In the rows, zero is written as 128.
Families of rows that turns and mirrors carry onto each other, the same ones carrying the whole set onto itself: the rest of each named row's family, in list order
4 families of 8 rows
kozit: [154 118 120 119 134 125 115 142 163 141 126 143 143 118 155]
gav: [116 103 147 116 133 115 114 148 104 123 134 144 138  96 152]
mur: [131 119 147 137 123 115 115 152 135 142 142 162 163  88 143]
kome: [114 138 142 150 149 129 152 127  96 111 115 142 159 111 123]
dib: [118 129 148 150 170 126 136 127 107 114 106 154 167 123 117]
Potu: [123 119 151 133 119 125 119 143 150 134 126 146 153  81 161]
kap: [119 110 121 119 149 103 140 139 112 119 112 158 147 100 160]
zike: [134 126 177 162 146 112 116 119 149 117 133 169 138 116 119]
mit: [139 139 126 139 130 100 101 135 157 142 148 152 144 117 139]
deta: [143 144 147 145 132 105 125 102 154 123 136 161 125 126 151]
fus: [128 111 162 121 123 139 139 145 135 133 136 137 165 100 157]
gunus: [127 136 163 170 153 126 115 109 152 111 121 143 131 127 118]
Dez: [148 123 150 137 167 134 118 116 113 117 110 152 132 140 113]
suvi: [132 135 163 123 136 110  95 109 131 141 141 155 136 131 148]
lop: [140 125 162 150 163 132 106 116 161 121 110 141 133 134 127]
lepek: [151 121 131 139 124 127 101 142 160 144 141 141 133 117 137]
Tized: [ 96 104 147 138 155 109 131 146 114 122 125 113 143 113 138]
vosu: [147 143 140 138 148 141 141 126 118 103 124 124 134 135 110]
serig: [115 126 148 146 151 130 157 125 105 124 124 122 160 133 129]
kot: [121 150 135 142 147 119 157 117 113 102 132 154 158 130 131]
tovat: [147 144 161 157 144 123 137 117 155 102 120 141 121 116 119]
tepi: [150 136 155 131 141 126 121 108 158 148 113 149 146 127 156]
pepas: [145 147 152 143 131 120 113  98 141 150 127 152 135 131 142]
lured: [146 147 134 143 154 108 119 133 124 107 130 153 128 125  97]
Gorol: [106 108 117 141 170 108 129 147 116 108 117 144 153 122 130]
segu: [110 117 134 149 154 103 164 143 139 105 123 124 144 114 132]
lipa: [117 108 124 117 129 107 133 139 112 133 125 137 132  98 164]
tokun: [ 98 109 119 149 150 116 138 153 122 114 128 123 152 113 133]
Faf: [135 113 148 131 137 113 105 150 153 158 140 124 148 117 132]
numum: [127 117 131 126 137 119 128 153 156 121 115 151 161  86 159]
lim: [124 121 132 102 137 117 140 146 116 112 123 118 130 107 151]
vamuf: [140 127 138 148 154 126 129 120 106 103 119 142 117 132 107]

Which other rows belong to the same family as lured? zike, fus, suvi, kot, segu, Faf, lim
Which other rows belong to the same family as kome? Potu, gunus, lepek, pepas, lipa, tokun, vamuf
Which other rows belong to the same family as deta? gav, mur, mit, Tized, vosu, serig, tovat

Families of rows that turns and mirrors carry onto each other, the same ones carrying the whole set onto itself: the rest of each named row's family, in list order
4 families of 4 rows
J: [123 130 114 114 106 142 130 142 131 110 127 110 142  97 141  98 124  87
 113 135]
H: [ 88 118 121 129 139 101 124 112 138 121 130 100 118  96 120 147 130 124
 112 137]
Q: [108 164 104 137 117 135 178 125 125 139 127 114 113 126 161 108 146 114
 120 156]
T: [113 148 137 118 165 107 153 130 164 126 116 139 119 139 143 109 129 130
 112 106]
D: [ 97 134 112 133 146  97 132 105 150 113 146  87 119 100 113 136 131 126
 110 135]
Z: [115 150 134 113 160 108 159 141 167 124 118 135 118 138 142 105 122 142
 101 119]
Y: [ 93 137 118 136 138 111 128 106 153 112 140  93 124 105 107 145 140 122
 108 143]
M: [116 166  99 115 126 128 180 118 122 147 131 109 119 136 167 111 136 119
 123 141]
L: [ 90 113 123 117 144 107 136 109 143 118 148  98 121 113 110 141 135 129
 110 136]
W: [138 131 112 116 113 134 129 148 130 120 123 107 133  94 126 113 123  84
 119 125]
U: [129 128 112 111 118 122 135 137 139 114 115 119 138  87 137 106 137  73
 118 130]
K: [108 157  87 115 113 132 178 117 123 140 124 121 116 130 157 113 128 114
 127 155]
A: [117 141 131 135 148 108 165 133 157 131 115 137 129 139 138 104 119 148
 110 107]
S: [116 143 131 126 154 110 160 123 179 135 110 129 122 137 125 107 117 139
 111 118]
F: [134 135 119 107 108 122 130 144 141 111 119 121 133  89 151 116 131  81
 118 131]
E: [109 163 101 136 122 137 182 113 131 125 130 106 117 130 165 105 137 118
 127 155]

Which other rows belong to the same family as Y? T, F, E
Which other rows belong to the same family as S? J, H, M
Which other rows belong to the same family as D? Q, Z, U

Families of rows that turns and mirrors carry onto each other, the same ones carrying the whole set onto itself: the rest of each named row's family, in list order
4 families of 8 rows
baso: [ 94 110 104 135 112 145 137 149 134 135 141 124 143 158 125 138 113 123
 116 149 159]
lusu: [113 137 117 143 135 148  93 147 128 108 143 105 123 148 119 125 149 121
 138 115 123]
fezi: [111  82 116 143 112 136 137 114 116 128 113 154 145 168 115 118 107 146
 127 158 156]
Vafo: [136 148 130 147 134 151 107 110 110 115 135 125 119 140  85 133 140 150
 147 107 112]
Basug: [110  93 139 155 122 146 123 144 141 104 121 135 138 140 137 112 143 114
 132 144 136]
vus: [139 148 124 146 138 148  95 105 108 112 125 126 119 144  98 125 150 150
 146 107 119]
molil: [113  92 142 162 129 146 120 141 149 105 127 138 137 147 127 111 144 121
 129 140 127]
rilos: [ 98 104  96 133 121 145 131 149 123 131 138 122 148 163 133 145 109 126
 126 146 157]
kedut: [ 86 119  94 129 111 141 124 145 133 130 132 123 137 163 127 130 111 126
 118 142 162]
Dekos: [115  91 122 143 109 138 144 110 127 133 114 159 144 158 113 118 112 146
 118 158 159]
tiru: [139 108 138 158 132 146 110  96 128 100 108 156 129 146 111 102 148 147
 140 126 130]
soge: [106 153  89 122 119 142 115 121 105 141 132 117 127 160 105 147 111 149
 129 124 153]
dogi: [113  83 137 162 137 145 112 143 136 102 125 132 139 154 132 116 140 123
 138 139 123]
zun: [124 132 103 132 117 140 127  85 105 135 107 153 131 158  99 131 112 168
 130 132 158]
Doru: [138 103 148 155 123 143 121  99 116 108 101 156 130 138 107 108 143 148
 141 137 129]
tere: [111 135 126 149 135 154 109 153 133 112 151 107 128 143 115 136 143 120
 137 116 119]
Filil: [115 143  89 125 120 153 129 125 102 131 142 117 136 157 102 155 103 144
 142 120 151]
pib: [136 150 130 141 126 149 109 107  96 117 124 125 116 136  88 131 141 150
 150 111 119]
letek: [105  97 110 138 109 138 136 109 133 124 107 158 141 162 122 115 112 144
 120 150 167]
Gami: [109  91 127 143 108 139 141 114 127 125 101 156 141 151 123 117 117 142
 124 158 158]
Fere: [130 130 113 134 112 141 134  90 100 141 119 149 131 154  84 134 109 167
 131 135 148]
pobis: [115 128 117 150 143 157 107 150 127 105 145 107 133 147 121 143 137 123
 149 111 120]
Dozog: [127 130 120 134 111 140 131  88  95 134 103 151 127 147  91 131 114 167
 136 135 146]
vib: [105 158 101 124 112 148 123 129  98 137 134 112 123 147  99 152 113 143
 138 120 145]
Rafod: [ 87 118 107 133 110 147 134 154 132 127 132 119 138 150 132 138 115 117
 124 145 157]
meru: [112  98 131 155 128 145 108 138 149  97 126 135 133 150 131 101 148 118
 132 134 133]
zed: [136 139 124 151 135 154 108 108 106 103 131 125 122 146  89 132 131 148
 160 101 114]
zavuf: [134  95 143 162 130 143 115 101 115  99 112 152 129 154  99 105 134 150
 150 128 118]
lolan: [110 151  96 124 115 149 128 128 106 142 146 116 130 153  96 154 110 143
 130 124 148]
Deku: [138 104 149 162 129 142 119  98 124 110 113 155 129 144  98 109 141 153
 140 130 120]
Gugav: [109 142 120 140 125 154 110 153 122 111 144 102 125 139 118 136 141 115
 141 117 126]
sof: [128 121 106 135 112 143 134  90  93 128 119 150 133 163  86 129 100 162
 142 131 150]

Which other rows belong to the same family as sof? fezi, rilos, dogi, Filil, pobis, zed, zavuf
Which other rows belong to the same family as zun? lusu, vus, kedut, tiru, soge, letek, meru
Which other rows belong to the same family as lolan? baso, Vafo, molil, Dekos, tere, Fere, Deku

Families of rows that turns and mirrors carry onto each other, the same ones carrying the whole set onto itself: the rest of each named row's family, in list order
4 families of 5 rows
bulo: [128 156 139 123  79 118 107 144 116 146 130 147 128 156 130 126 115]
musi: [119 168 161 132  87 109 122 135 119 123 128 123 145 136 132 130 106]
lel: [149 161 116 125 126 109 134 121  97 164 107 148 129 145 120 133 142]
ropub: [117 152 123  94 115 116 143 120 137 118 134 111 118 143 106 133 120]
nanop: [108 128 118 114 128 101 167 124 121 155 132 130 148 136 142 127 153]
gusip: [141 170 147 129 122 120 171 102 123 129 110 146 144 138 122 135 114]
pupe: [103 106 136 132 119 113 147 114 112 145 132 133 163 147 122  98 105]
mavu: [124 126 136 150 137 127 134 116 101 130 107 134 139 113  92 128 116]
Teper: [ 87 145 165 108 117 115 141 139 114 146 141 121 132 142 127 123 125]
tege: [123 129 128 147  94 121 145 126  93 115 144 145 130 154 134  98 110]
Kipin: [110 131 131 119 111 142 153 144 116 111 136 157 113 110 109 133 116]
Pori: [100 122 130 106 112  91 143 126 117 140 139 139 129  95 110 110 119]
Vok: [136 127 111 129  94 129 132 135  92 142 131 173 136 152 124 105 105]
zer: [146 165 143 119 103 121 134 111 131 151 106 162 135 144 111 135 105]
babus: [107 134 159 126 125 120 162 121 129 150 115 154 160 107 120 135 114]
lof: [143 152 105  98 109 106 129 143  86 151 124 159 136 115 110 121 113]
vuv: [124 116 115 151 102 122 130 131 134 127 118 128 166 136 130 138 126]
Genu: [138 160 118 135 128  97 151 130  88 138 119 130 133 116 132 132 153]
kedo: [137 142 104 106 105  99 153 136  92 119 135 145 152 104 119 109 101]
zame: [119 141 112 105 129 129 145 152  97 132 129 111 168 147 123 135 125]

Which other rows belong to the same family as nanop? pupe, Teper, Pori, babus
Which other rows belong to the same family as lel? bulo, Vok, zer, lof
Which other rows belong to the same family as zame? ropub, mavu, Kipin, vuv
Which other rows belong to the same family as Genu? musi, gusip, tege, kedo

